In the rows, 128 means zero.
Each path below is one point turned by a fixed rotation once a step. After each direction that follows a path, write how fast that rotation turns it, in degrees a step (0 if it stays still).
Each turn is a multiple of 5 degrees from 10 to 175, or 0.
Each row of a path follows its step; steps can be skipped.
Path 1:
step 5: [136 113 128 129 127 127 123 126 125 126 122 128 134 131 125 131 129 119
 121 133 125 133 121 129 121 124 127 138 140 122 133 120 124 127 126 128
 131 126 128 120 133 126 130 129 128 128 126 137 137 127 119 137 117]
step 6: [130 117 127 118 122 132 122 114 124 132 123 129 131 125 124 124 121 130
 126 134 125 136 115 135 126 127 116 133 128 126 132 128 133 129 129 124
 131 128 117 128 130 127 122 134 138 122 129 128 130 130 127 124 118]
step 9: [130 118 129 120 124 133 128 119 116 130 120 130 124 129 129 122 124 134
 125 130 127 132 122 136 126 121 124 135 124 137 125 128 137 124 120 140
 127 125 117 129 131 125 120 128 138 125 131 131 129 126 126 123 131]
step 11: [130 124 125 117 135 125 119 126 130 136 122 128 125 140 127 137 125 125
 121 135 123 136 124 130 127 120 123 126 126 134 131 120 131 123 131 137
 131 121 117 118 133 120 127 130 130 124 131 129 136 128 130 133 126]
step 12: [126 123 128 117 129 128 131 118 117 124 116 130 125 130 126 128 117 128
 129 128 131 130 125 130 138 122 132 132 131 139 134 125 136 119 128 139
 129 130 119 128 126 129 127 137 137 132 123 129 130 124 134 128 125]
step 13: [126 118 123 118 122 116 128 124 127 130 117 126 136 127 130 131 124 116
 129 126 132 124 133 129 134 127 132 131 127 132 127 128 133 119 133 134
 133 122 127 116 137 122 131 129 121 133 128 136 132 130 129 133 121]
step 16: [132 124 118 121 123 129 127 124 128 129 123 130 134 128 126 127 124 120
 125 132 127 124 126 135 133 129 126 126 133 122 133 127 126 130 128 131
 138 119 119 113 139 122 130 127 118 134 132 134 131 118 122 129 117]
step 17: [125 128 120 133 133 134 120 110 119 128 121 129 129 125 119 136 120 126
 116 125 118 131 123 135 129 127 118 128 133 127 133 129 131 124 128 135
 133 125 120 123 128 127 127 123 134 128 122 130 128 124 126 129 121]
Speeds:
[128 129 129 129 130 129 126 128 126 128 125 127 129 128 129 128 128 129
 128 125 127 130 132 126 128 125 130 128 131 126 128 129 127 125 126 128
 127 127 129 132 127 129 128 129 128 130 128 131 129 128 128 126 126] -> 140
[129 127 129 127 126 128 129 130 126 131 129 128 127 126 129 127 125 128
 129 127 129 126 128 127 130 127 128 128 127 130 129 130 129 129 128 126
 129 128 127 129 129 131 126 130 129 131 132 126 127 128 126 127 127] -> 120
[126 127 130 128 126 130 130 129 130 125 124 125 129 127 128 128 129 128
 128 126 132 129 129 128 129 126 128 130 127 129 128 128 127 129 127 129
 131 128 128 128 127 128 129 128 127 126 126 126 125 126 128 127 129] -> 130
[129 128 128 125 131 127 129 129 127 128 127 131 127 129 129 130 127 127
 127 128 132 128 129 126 129 129 130 126 127 132 128 127 127 128 130 128
 128 128 131 129 128 126 127 129 129 126 128 130 127 130 127 128 128] -> 35
[126 130 127 129 130 130 127 129 127 131 128 128 129 129 129 130 129 129
 126 130 129 129 128 129 130 124 125 129 126 127 131 129 129 129 127 128
 129 129 129 130 132 127 128 127 130 127 129 126 127 130 129 129 125] -> 130
